Read these off the grid that follows.
1) Read off the entry just right of -8.
2) Read off the entry just right of 42.
[[39, 43, -29, 1], [42, 43, -10, 3], [37, 40, -12, 9], [43, 43, -14, 11], [39, 43, -11, 10], [-17, -23, 33, -35], [-28, -20, -35, -35], [-28, -8, -27, -40], [41, 40, 33, -39], [-15, -25, 39, -37], [-16, -6, -34, -14]]
1) -27
2) 43

Questions about the grid below.
1) Report the largest entry in the last column.
2) Report the entry directly below 848.
3) Report the smallest entry in the first row.
4) Report the entry just left of the centre entry.
5) Report the entry just right of -6.
6) Report the entry in the top-left corner.
7) Report the entry directly above the centre entry.
8) Report the entry in the bottom-left corner.
-390	-395	-514	-349	-752	-68	-146
-593	-579	-726	-555	-567	68	-39
-466	-467	-596	-428	-686	-6	-92
685	911	794	805	-766	-677	-826
-645	-631	-784	-609	-511	92	-15
672	944	824	823	-906	-689	-894
653	875	752	767	-679	-683	-821
-389	-392	-511	-347	-755	-76	-155
643	848	726	748	-635	-709	-826
-430	-443	-565	-395	-712	-30	-104
641	861	735	753	-650	-686	-819
1) -15
2) -443
3) -752
4) 824
5) -92
6) -390
7) -609
8) 641

Read these off the grid that follows. Indices start at 0.
1) Report the entry in the bottom-right corner.
2) Report the bottom-left entry.
3) Report the entry in row 0 and column 2.
4) Report the entry in the top-right corner.
5) Report the entry in row 1 and column 0.
6) Report the entry at row 0, column 1.
7) Report the top entry of the column that holds the largest entry.
8) Report the entry just right of 66.
[[48 39  1 87 64 48 13 23 85 79]
 [45 71 48 42 16 35 24 43 67 47]
 [52 22 24 25 23 31 39 20 59 79]
 [65 38 36 37 43 23 36 37 85 39]
 [49 37 69 50 45 55 11 43 59 30]
 [43 41 53 37 33 67 63 52 57 30]
 [30 36 62 66 74 51 70 64 28 40]
 [54 10 51 27 49 68 62 62 20 52]
 [32 20 55 39 31 39 67 41 64 51]
 [17 28 51 70 49 43 59 40 31 46]
 [25 30 70 29 62 63 31 49 27 50]
 [30 14 40 73 78 57 60 53 29 61]
 [38  1 77 45 49 64 68 69 31 43]]
1) 43
2) 38
3) 1
4) 79
5) 45
6) 39
7) 87
8) 74

Questions about the table below.
1) What is the entry just left of the smallest entry?
2) What is the entry just right of 956?
3) What is the entry just right of 530?
4) What is the entry just right of 509?
5) What is the entry just right of 727?
6) What is the entry just right of 629?
7) What is the entry just left of 455?
[[899, 550, 539, 595, 509, 761, 530, 818, 589, 246], [772, 641, 503, 455, 619, 369, 727, 956, 629, 426]]
1) 589
2) 629
3) 818
4) 761
5) 956
6) 426
7) 503

Read these off the matrix that follows.
1) Which number is the entry directly above the smallest entry?
2) Which number is the third smallest entry?
3) Which number is the entry in the top-left corner?
4) Which number is the first entry on the diagonal from the top-right corner?
5) Which number is the second entry on the diagonal from the top-right corner?
6) Which number is the third entry on the main diagonal?
7) Which number is the entry in the bottom-left corner?
8) Which number is the entry just left of the smallest entry?
[[-0.12, -0.01, 0.22, 0.25, -0.04, 0.00, 0.11, 0.22, 0.01, -0.06],
 [0.13, 0.12, 0.03, -0.20, 0.19, 0.06, 0.16, 0.02, 0.04, 0.14],
 [0.06, 0.14, 0.15, -0.15, 0.08, 0.05, 0.09, 0.07, -0.02, 0.17],
 [-0.15, -0.04, 0.12, 0.07, 0.00, 0.07, 0.17, -0.01, -0.14, 0.19],
 [0.12, 0.14, 0.06, -0.21, 0.19, 0.05, 0.16, 0.04, 0.02, 0.16],
 [0.07, 0.15, 0.13, -0.17, 0.12, 0.05, 0.11, 0.04, 0.01, 0.17],
 [-0.16, 0.10, -0.04, 0.18, 0.08, -0.03, 0.05, 0.20, 0.13, 0.13]]
1) 0.07
2) -0.17
3) -0.12
4) -0.06
5) 0.04
6) 0.15
7) -0.16
8) 0.06
